Rotation paths and how fast each direction turns (degrees each step):
Each turn is a multiple of 5 degrees from 10 to 175, or 0.
Each row of a path follows its step; steps can be skipped.
Rotation 1:
step 1: [  0  -3  -6   0  -6  -8   4  -5  -2  10  -3  -7   8  -2   5  -4  -6  10
   3   4   5   5  10  -4   1  12   0  18   3  16  -2 -15   1  -6  18   1
  10   9   0 -10   9  -2  -6   0  18  11  -2   2  -5  -6  -2  -1  -1]
step 2: [  6 -11   7   5  -1   3  -7   2   3   7  -4 -12 -11  -6  -3  -3 -13   9
  -3  -3   9   7  11  -2   6  20  -1   2   8  -2   1   6  -4  14  -2  -2
  -8 -20   2   6   6  -5  -5   2  15  -2   6   5 -12  -4  -5   6   5]
step 3: [  4  -4  19  -8   1  -3  -4   5   4  -4  -3 -11  -1 -13  -6   1   8  -8
  12  -2  19  -7   2  -2  -7  -9   1   4  -2  -5  11   6  -5  -5  -6   0
   4   6  -3   0  -3   7 -10  -7  17  -4   4   9  -6   0  -8   2  18]
step 4: [-21   2  -4 -10  13  -3  -2   9  -6  16  -5  -9  10  -2  16   3  -3   3
   6 -16   2  -7  -2   1  -1   5   2   7   2  15   1   6   2   1   2  -3
   0   8  -8   5  -4   4 -14  -3   2  -4  12   9   0   2   5  -7   7]
step 5: [ -5  -2   1   1  -1  -6  13  12  -1  -7  -5 -23   1  -4   0  12  -6  18
   0  -3  -7   7  -9  -2   1   6  15   0   3   3  -4  -3  -9   1  -3  -7
   6  -8   5   1  10   4   1  -7   1  -2  -1  15  -6  18   0   2  -8]
step 7: [  4  -8   2   1   6  -2  -3   1 -10  -6  11 -13  -6  -4  11  -1   3  -1
   4  -9   2   4   5 -11  15  -1   3   5 -13   3  -4  22  10  -5  14  -5
   2   0  -9   3  16   3  -8   2   1   2  11  -8   8   0   3   8   8]
step 9: [-18  -7  -1  10 -11  -2   5  12  -7   4  -1  -7  16  -1   9   6  11  -8
   2   3 -10   4   9   3   7  -7  -5  -1   4 -16   1  -8  -5   4  -2 -11
  -3  -3  -2  -2  -7  -7 -11  -6  17   6   4  -8  -4   9   3   5   2]
step 11: [  5  10   1  13   2  -5  -3   0  -1   3  24  -2   1 -12   8 -10   1  -1
  -2  -9   4  11   2   4  -2  -3   9  -7  -5   8 -10 -15   6 -11   6  -3
  -5  -2   9  -8   1  12  -5  -2   7   6   5  15  -3  -1 -12  -1   4]
step 12: [ -1  -7   7   7  -7   2  -5  17  11  20 -10   1   8  -9   7 -12  16  -1
  -9  -3   1  12  -3   2  10   7 -13  -1  -3  -1  -2   9  -6  -9  10  -5
 -12  -1   6   4  11   1   2  -3   2   3   1   6  -3   2  -4   2  -2]
[ 4 -1  1  3  3 -1  1  2  1 -5  0 -2 -2  0  0  0  2 -2 -3  0  2  0 -3 -4
 -4  1  0  0  5 -1 -1  2 -1  0 -3  0  5  0  2 -1 -2  4  1  0  1  1  0  2
  2 -1  1  0 -4] => 140
[-1  3  4  4 -1 -1  2  2  0 -1  3  0  3  3  0  2 -2 -1  3  2 -4  4 -1  2
  0  2  1  2  3  5 -2 -1  2 -1 -5 -1  1  3 -1  0  1 -1  1 -2 -2 -3 -1  0
 -2 -2 -1 -3 -1] => 70
[-1 -1  1 -3  1  0  2 -1  2  0 -3  0  0  1  0 -2 -9  1  2  1  3 -2  3 -2
 -1  3 -1 -2  4 -2  2  0  1 -2  1  1  5  1  0  2  2  1 -1 -4  0 -2  0  1
 -2 -1  1  0  2] => 20
Rotation 2:
step 0: [ -8  24   4  -3  -4  -3  -9   1  10  -5 -16   4   2   2  -2   0  -9  13
   5   9  -2   4  -3  10  -1  11  -8  -2  -6   2  -5 -13   3   9  -5  -4
   5   7  -9   1  -3   1  13   3   6  -6   7   4   1   2 -12 -12  -8]
step 3: [-12  16  -7   6  -1 -17  -1   3   8   1   6   5  -3   5   2  -5   1 -11
  -5   3  21  14  -2  -7   3   9  -1  -1   1   2  -5  -6  14   9  -8  -5
  10  -3  -5  -1   2   1   6   2 -11  -5  17   8   3   4   4  -5  -7]
step 4: [-29  -3  -2  -5  -2  -1  -6   5   5  -5   6  -1   5   4   4  -2  -9   8
   2  14   1  17   1  11  -1   4  -8   2   0  -1   7 -15  10  -1  -4 -10
   1   7  -3  10  10  -1  12   1   6  -8   2   3  -5   3   6   3  12]
step 5: [-15  11   0  -5  -1   0  -8  -7  13   7 -11  -8   6   1  -1   4   1   3
   4   1  17   5   0  -6  -3  -5  -4  -8 -16  -1   3  -8  15  11  -2  -6
  10   2  -3   3  -4  -8   1   3  -7  -1   2  12   4 -13  -2 -18   4]
step 7: [ -9   9 -11   8  -3  -3 -18  14   8 -12  -6  -4   7   1   2   7  -6  -5
   9   6   3  12 -10  -9   7   5  -8  -3   1 -12  -2  -8  10  13   8 -11
   1  -3  -4   5 -13   2  -4   3   2  -9  -2   5   6   0   0  -7   6]
step 9: [-21  11   4  -1  -3   3 -14   7  -3  -9  -1   6   9   8 -10   8   7  14
   8  13   5   6  -1  -6   2   5  -7   0 -10   0  -2  -8   4  -4  10  -2
   9   5  -4   2  -1  -9   1  12   2 -15  -6   7   0  -6  -4   9  -3]
step 10: [ -6   6  -3   2  13 -15  -2   8   6   1   0   8   3   8   0  -7  -1  -4
 -12  11   8   2   6  -7  13  -4  -5   2 -21   1  -6   4  17   1   9 -11
   1   0   1   1  -2  -1   7  -4  -1  -9 -10   7   7  -6  -3 -16   4]
step 11: [-11   4 -12  -2   4   3  -7  -2  -6  -9  -4  12   1  -4  -2  -5  -4  15
  -2  15  -2  13 -13  -6   7   8  -4  10  -8  -3 -12  -6  11   3   0 -12
  11   3  -5  17   2  -3  -9  -9   3  -4   4  -7   3  -2  -7   5   0]
step 12: [ -9  20  -1   0  12 -15 -18   3   1   2   3  -1   1  11  -2   2  -2  -6
   2  11  -5   6  10   1   2   4 -11   0   0  -5  -1  -3  18   4  -3  -1
  15  -1 -11   3 -12  -6  -7  -5   2   5  -4   4  -1  -2   4 -10 -10]
[ 0  4  1 -1  0 -5 -1  3 -2 -1  3  2  1  2 -1  0  0 -1  0  1 -1 -3 -1 -2
 -1  2 -1 -2  2  0 -1  0 -3 -4  0 -1  1  2 -1 -7 -2  2  6  2  0  0  3  1
 -1  2 -1  0 -1] => 115
[ 2 -3  2  0  2 -1  6  2 -4 -2  1  0  2 -2  0 -1 -3  2  4  2 -4  3  0  0
 -1  2  2 -1 -1  4  0  0  3 -3 -2  2 -1  4  0  0  1  0 -2  1  4 -3  3  1
  0 -2  0 -1  4] => 160
[ 1 -1 -2  1  0 -2  0  1 -5 -3 -2  1  0 -1  1 -3 -3 -2  0 -1  4 -2 -3 -2
  4  4  0  1  2 -4 -3  1  2  3  2  1 -1  0  3  1  3  3  0 -2 -2  0  1 -2
  4  3  2 -1  1] => 90
Rotation 3:
step 0: [ -3   0   4 -11  -9   4   1  12   5  -4   0  -3   3   3  -8   4   8  -6
   8   9  10   0 -12   6  -2   4 -14 -10   8  -2   6   7  -2   9  13   8
  12  -8  -5  -6  12   3   5  -7   3 -13  11   0   2  -3   7   3   0]
step 1: [-10 -10  11  -2   8   3  -4  10   7  -3   4 -10   1   3  -4  -6   3  10
   3   2  12  -9   4   0   4  -4  -6 -11   6  -1   1   8  -1  -5   7 -12
   7 -10   6   1  -7   0  -9  13   4  -4  -5 -10  -6   4 -18   2  -4]
step 2: [  4  -3   8  -8  -5   0  -3   6  11 -16  -6   8 -11   0  -2  -3  -2  -4
   3   8  11  10   6   0   3  -1  -1   2  -5   1  -5  10  -6  -2  14   6
  11  -3   2  -5  14  -2 -13  -7  12 -10   4  -3  -8  -5   7  10  -1]
step 5: [  5 -10   7   0   2  -1   4  18  -5 -13  -7  -9  -1  -3 -14  -5   9  -2
  10  14   5  -1  -3  -5   2  -3 -12   4   9  -3  14  -1  -2   6   8  -1
   6   2  -6  -9   5 -10  -5 -12   5  -5   8  -4  -1  -5   2   4  -2]
step 6: [-10  -9   9  -8 -13   7  -1   4  11  -3   9  -4  10   8  -9   7  -1   4
  -2  -2  -1  -3  -7  -1  -5  -6 -11 -13   0  -2   1   9   3  -5   8   3
  13 -10   4   1   3  -6 -13   4  -2  -7   0  -2   3   5 -17   6  -2]
step 8: [ -2  -5  13  -8  -9  -1  -4   6   6  -8   5  -9  -1   4 -15  -2   3  -2
  18   6  12   0   2  -7  -9  11  -3  -5  -1  -9  -6   5  12  -3   8  -3
   1   2  -3  -4   4  -4  -6   4   7  -1   4  -7   0  -9  -9  16   2]
step 10: [  7  -1   7  -4   1  -1   2  10   2 -10   1  -4  -8  -1 -14  -8   0   1
  18  10   8 -10  -3  -3   5 -10 -10  -4   5   2  -7  -2   3  15  11 -13
   9   1   1   0  12  -6  -7   4   5  -6   2  -2  -3   9   4   5   4]
step 11: [  0  -8   4   1 -15   7   7   4   7  -9   3  -3   2  -1  -6  -5   4   6
  -1   7   0   2   8  -6  -7  -8  -2  -3   2   2  13   5  -5 -12   4   0
   5  -4  -1  -6  -5  -7 -19  -6   1 -12  -2 -12   1  -2 -15  16  -4]
step 12: [  0   3   2  -7   4   9   2  11  13 -13  -7   0   0   3  -5   0   1   1
   6  -3   2   1  -9   0  -1  -5 -13  -8   1  -5   9   7   2  15  11   5
  17   5  10   6  17  -5  -2 -10  -2  -3  -1  11  -4  -3  -5   3  -4]
[ 3  2  0  1 -1  2 -1 -2  0 -3 -1 -1 -1  1 -1 -2  0 -1  1  2  0  3 -1  1
  2  1 -2  3  3 -4 -3 -1 -4  6 -3  0  4 -1  3 -2  1 -2  1  0  1 -1  1  2
  0 -3  5 -3 -1] => 145
[-2  1  2  0  2 -1  0  1  0  3 -2 -3  1  1 -2 -1 -2  0  0 -1  4  1  0 -3
 -1 -2  1  0  2 -2  3 -6  1  4  1 -4  1  1 -2  4  3 -1  1  0  1  5  3  0
 -3 -1 -2 -3  1] => 155
[-1  1  2 -4  4  0 -4 -2  0 -2 -2  0  2  2 -2  0 -1 -1  1 -2  3  1  0  4
  1  4  0 -1 -3  0 -1  3 -1  0  0  2 -2 -2 -2  1 -3  3 -1  5 -1  1  3 -3
 -3 -2  1 -1  0] => 55
[-3 -1 -2  2 -2  0 -1 -3  4  1  4 -3  2  1  1  1 -2 -2  0 -4  1  1 -1  0
  3 -3  2  1  1 -3  2  0  3  0 -2 -4 -2  0  2 -2 -3  1 -4  2  1 -3  1 -3
  3 -3  0  0 -2] => 145
